Here is a table of points, one per row:
[-29  13  14  80 -59  28  23  -9 -23 -21 -12  -8 -42  28 -22  -8   7  17
 -16   9  75  46  81  36 -18  91 -28  -9 -24  28 -19 -63]
[ 40  50  18 -18   9 -22 -20  75   9  39 -38  -6  34  -8   8 -57  19 105
  10   6   2 -29  67 -22  -4 -24  46  58 124 -49 -22  45]
[-77  55  46  38  18 -40 -27  -8 -67 -27  81 -31 -63  -9 -96 -36  20 -16
  12  15  -1 -47 -37 -83 -59 -26  71 -31 -27 122  -6  -5]
[ 22   2  36 -13  -4  30  19 -26  65 -28  22  -6  76  23  22 -19 -29 -57
  35   1  11  12  -4  27 -45  22  17 -14  18 -57   9 -25]
[-39  -1   6 -46 -25 -42  17  49 -60  32  19  33  29 -65 -12   0 -12  17
  -5  93 -17 -18  15  29  12   3 -34 -40  -9  25  10  45]
[  3 127 -23  30 -20 -72  35  29  32 -31 -13  56  17 -13  40 -39  -9  -4
  26 -20  55  41 -67 -11  43 -32  32 -36  -9 -49   6 -34]
[-51  54  71 -16  40   8 -98 -18 -55  -1   2   3  48  -9  -5 -11 -30 -54
  38  14 -30   0  50  60  50 -33 -11  36  34  17  -6  13]
[  0 -31  36  33 -34 -41   0 -24 -22 -59 -34 -18  52  61 -24 -19 -28   1
 -56  13  -3 -30  20 -39  34 -99 -28   1 -15 -35  33  28]
[-36 -49 -38  33 -51 -62  37  47  11   1  19  30 -26 -68 -57  55 -33 -39
 -48  62 -43 -61 -32  -3   8  33  -1  -6  61 -11 -38 -21]
[ 34 -43  37  51  31 -14 -15 -20 -63 -36 -44  43  -6 -80  16  15  85 -30
  25  12  89  18 -10  10  12  13 -10  72  32 -16  -7  72]
[ 26   2 -44   2 -27 -13  -6 -14  27  24 -19 -11  17 -88 -15 -21   4 -13
 -20 -19 -18  91  35 -31 -13  95   6  18  58  61  38  10]
[-21 -19   7 -20  16  23  43  24  16  13  -7  39 -40 -16  13  29 -31   9
   6 -33 -20  78  72 -37  67 -40 -25  56  32  45  69  12]
[ 78 -16  30   4 -25  23 -29  15 -15  10 -51  28  33  -6  46  36  30  -5
  44  38 -11  25  35 -62 -38  -4 -45 -21 -26  53   3 -22]
[ 43  12  57  -8   7 -24  80 -56  31 -10  -6  52  18 -15   1  48  27 -59
 -35 -38  44 -14  27  37  -6 -50 -26  27 -39  90   1 -36]
[ -54   25  -40   29    3   43   22  -26   27   18   19   17   40  -37
   85  -15  -47   24  -17   12   38 -105   26    2  -89   -9  105   22
  -67    2   -4   68]
[ 41 -40 -50  25  73 -54 -43  26  30  -1  34 -15  -7  36  27 -21 -31 -32
  38  -5  52 -29  -1 -22  37 -23 -40 -93 -17  23 -26   4]
[  8  59  26  59 -15 -38  46 -26   1  60  11   3 -37  86  38 -51  59 -18
 -30  44 -57 -49  25  34  41  12  48 -92 -14  21  20  17]
[-32  -1 -46 -45 -56   7  -1 -19 -74  54   1  10 -34 -32 -18 -14 -25 -35
 -19 -24  31  37 -26  -8  20 -86 -33  21 -51 -14 -12  11]
[-24 -61  36 -40 -34 -18 -54 -33  -6 -42  44  25   4  15  78  15 -38  20
  -6 -79 -61  95 -37 -16  78  57   8  -3   3 -10 -23  44]
[ -3  -3 -28  40  12 -15   6 -26 -36 -18 -71  92 -56 -10 -24 -39 -18 -19
 -57 -34 -23 -63  10 -56  60  50 -52  28   5 -22  43  23]
[  22   21  -71   40   69  -92   39 -100   18   52   51  -56  -11   33
  -21  -42  -19   59    7  -10  -88  -20   15   15  -49  -17   34   -1
   79   -3  -58    6]
[-34  -7 -33 -29  20 -45 -79   0 -62 -18  16  60 -29 -35  12   7  -8 -56
  32   1   7 -18 -14  93 -54   2  46 -39  60 -20   6  -2]
[  65  -55   44  -10  -15   51  -14  -29   20  -41   54  -58  -27  -18
 -100   21   19   60  -11  -36   47  -29   26  -67   57  -47  -41  -18
    2  -44   29  -17]
[ -7  38 -43 -45  -3  32 -53  16 -10 -31   9 -23 -46  29  42  52 -64  17
  72  41  29 -19 -21  56  38  33 -76  51 -18  23 -11 -42]
[ -24  -22   55  -19   49  -40  -49   26   69  -37  -56    6  -82   -4
   40  -31  -45    2  -79   66   23   38  -31   72 -106  -10   -3   -2
  -11   34    5   43]
[-64  10 -13  39  60 -33 -19 -37  69  19  48  16 -18 -13 -25 -20 -40  -8
  50 -15  92 -42 -52 -25 -20 -21  43 -49 -14 -87  55  25]
[ -12    1   -5   38   30  -58   -4   32  -30   -9   41   -8   43   29
   27  114   14   65  -36  -56  -21   -8   34   26    1   25   15   19
 -102  -19    6  -26]
[-73  34  29 -69  17 -18  46 -53  16  -1 -40  -7  42  -7 -24  -4  -4 102
  42  23 -50  33  22 -33 -25  26 -66  13  -4  14  11 -20]
[  7 -32 -60   5  21  -1 -13  67 -49  -6 107  21  44 -15 -84 -20  11  14
 -48  35  15  73 -16  49   4 -46  38 -58 -21  -5  52  15]
[ 10 -10 -45 -55   5 -53   6  23  -2 -33 -90 -90 -10  10  16  36  -4 -28
  -5 -26  28 -23 -36  23  36  39   9  23  56  42   4  15]
[  6  11 -30  58  19  35 -51  -9  24 -45   8 -43  -7 -16  56 -51  62  54
 -30  -2 -29 -16  29  81  63 -21   6  -6 -33   7  45 -59]
[ 63  51  -2  13 123  23  93 -24 -13  -5  86  29  -9   1   4  -8  19  35
  28  29 -46  51  -5 -29  17  -3 -52  52 -16 -51 -10  70]
[ -9   5 -25 -50 -25   6 -12  26  38  35 -43  60 -21  51 -30  32  45  56
  35 -40  32 -14  12  49 -39  15  58  -9 -43   6   8  25]
[ 59  -4 -25 -66  17 -27  63 -16 -42 -36 -49  13 -32 -12 -20  -1 -36 -33
  16  -5 -28 -35  59  23   5 -69  13  -9 -29 -58 -89   3]
[-59 -35  -3 -40 -41  11   1   0   7   5  84  58 -49 -41  54 -73  61   8
 -13  -8  82 -44  -9  -7 -22 -23  -2  23  30  23  12   2]
[   0  -12  -17   11  -10  -33  -27   77   26  -39   30  -59    3  -36
  -57  -82   31  -63   21  -77  -15  -62  -43   25 -105  -15   10   32
  -74  -32  -15  -20]
[ -1 -19  14  51  12  46 -58 -30  39   5 -11  77  -1  15 -37  63  43 -12
 -34  23 -43  27 -32  43  43  55 -10  13  -4   1 -58  17]
[ 13 -55 -17 127 -73   4  21  20 -56 -19   5  -3  11   5  27  32 -22  30
  24 -21  61  10  32   8   7  -9 -39 -57  43 -22  -8  26]
[ 62 127  11  33 -85 -56  14 -32  -8   9  75 -31 -21  75 -75  13 -18  18
 -67   1  33  12 -12  27   9 -32  13  32   0  50  -7  36]
[ 37 -35   8  13  25  32  47  11 -31  51 -86  -7  49 -16 -46 -41 -66 -12
  40  10 -30 -11 -64  -4  71  -5  40 -16   4  22  19  38]
[-62  74 -49   5  16  -1 -42 -16  34  51 -41 -42 -18 -17 -30  82  74 -42
 -37 -30  16  28  12 -38  59 -67   9  17   9 -71 -18  68]
[  5 -28   3  30  11  39 -22  15 -30  67   8 -13   2  -7  33  45  27 -15
 -51 -49 -45   9 -10   1 -42 -60 -66 -14  56  12 -45 -20]
[-44   6  81 -14  49  14  95   7 -38  42 -13 -31 -55 107 -19 -23 -28 -54
 -21 -31 -25  14  63 -27 -13  24 -16  22  22  -8  10  72]
[-18 -73  -7  41 -73  10  25 -23 -24  30   3   3 -14   9  15 -33   6   0
  42  -6 -42  17 -83  32   9 -43  10  54  -9 -15  70 -52]
[-14  19 -84 -15  -7 -38 -18  -2 -36 -46  43 -13 -14  48  33   1  37 -68
 -38  54 -28   0  35 -84 -75 -12  66  44  32 -27  77 -20]
[ -7 -29  -4 -23  61  49  56 -28 -69 -37 -64  27  -5   6  17   6  50  58
 -41  17  53  17 -31 -31 -17 -37  28 -23  51  10  -3 -44]
[ 15  55  31 -37  -7  79   0  27 -24  51  35  30  11  11  37  14 -30 -25
 -38 -64  27 -52 -52  -6 -31  96 -51 -12  50  19  42 -22]
[ 10 -34 -14  -7   0  22 -12  24   9 127 -49 -13 -29  -1 -13  67 -10  42
 -24  39  13  65 -16 -49 -48   6  44  48 -65 -24 -40 -56]
[  -1  -36 -105  -52   50   13   32   -1  -14   -3   32  -22   62   80
  -31  -57   29   -7   21   20   71  -14   42  -43   55   29  -20   29
    0   53  -83    2]
[ 13   0 -90 -13 -26  47 -47 -26  -1 -63 -55  30  -3 -36  -9  39 -23  51
  35  -2   3   7  -7 -30 -39 -44 -20 -47   4  33 -17  82]
There is one direction along which these points spread out most. Take the direction at right angles to it along which they spread out most. Go by this last direction. Where along it does each point below lie, from 0 to 99? 50 is the average, and the first point above lies past it. One standard deviation of the points above along it is 16.
[  6  11 -30  58  19  35 -51  -9  24 -45   8 -43  -7 -16  56 -51  62  54
 -30  -2 -29 -16  29  81  63 -21   6  -6 -33   7  45 -59] 56
[-59 -35  -3 -40 -41  11   1   0   7   5  84  58 -49 -41  54 -73  61   8
 -13  -8  82 -44  -9  -7 -22 -23  -2  23  30  23  12   2] 71
[-14  19 -84 -15  -7 -38 -18  -2 -36 -46  43 -13 -14  48  33   1  37 -68
 -38  54 -28   0  35 -84 -75 -12  66  44  32 -27  77 -20] 44
[-51  54  71 -16  40   8 -98 -18 -55  -1   2   3  48  -9  -5 -11 -30 -54
  38  14 -30   0  50  60  50 -33 -11  36  34  17  -6  13] 52
[-73  34  29 -69  17 -18  46 -53  16  -1 -40  -7  42  -7 -24  -4  -4 102
  42  23 -50  33  22 -33 -25  26 -66  13  -4  14  11 -20] 35
[ -1 -19  14  51  12  46 -58 -30  39   5 -11  77  -1  15 -37  63  43 -12
 -34  23 -43  27 -32  43  43  55 -10  13  -4   1 -58  17] 62
[ -7  38 -43 -45  -3  32 -53  16 -10 -31   9 -23 -46  29  42  52 -64  17
  72  41  29 -19 -21  56  38  33 -76  51 -18  23 -11 -42] 69
[ 10 -10 -45 -55   5 -53   6  23  -2 -33 -90 -90 -10  10  16  36  -4 -28
  -5 -26  28 -23 -36  23  36  39   9  23  56  42   4  15] 57
[ 22   2  36 -13  -4  30  19 -26  65 -28  22  -6  76  23  22 -19 -29 -57
  35   1  11  12  -4  27 -45  22  17 -14  18 -57   9 -25] 54
[ 26   2 -44   2 -27 -13  -6 -14  27  24 -19 -11  17 -88 -15 -21   4 -13
 -20 -19 -18  91  35 -31 -13  95   6  18  58  61  38  10] 57
[-77  55  46  38  18 -40 -27  -8 -67 -27  81 -31 -63  -9 -96 -36  20 -16
  12  15  -1 -47 -37 -83 -59 -26  71 -31 -27 122  -6  -5] 40
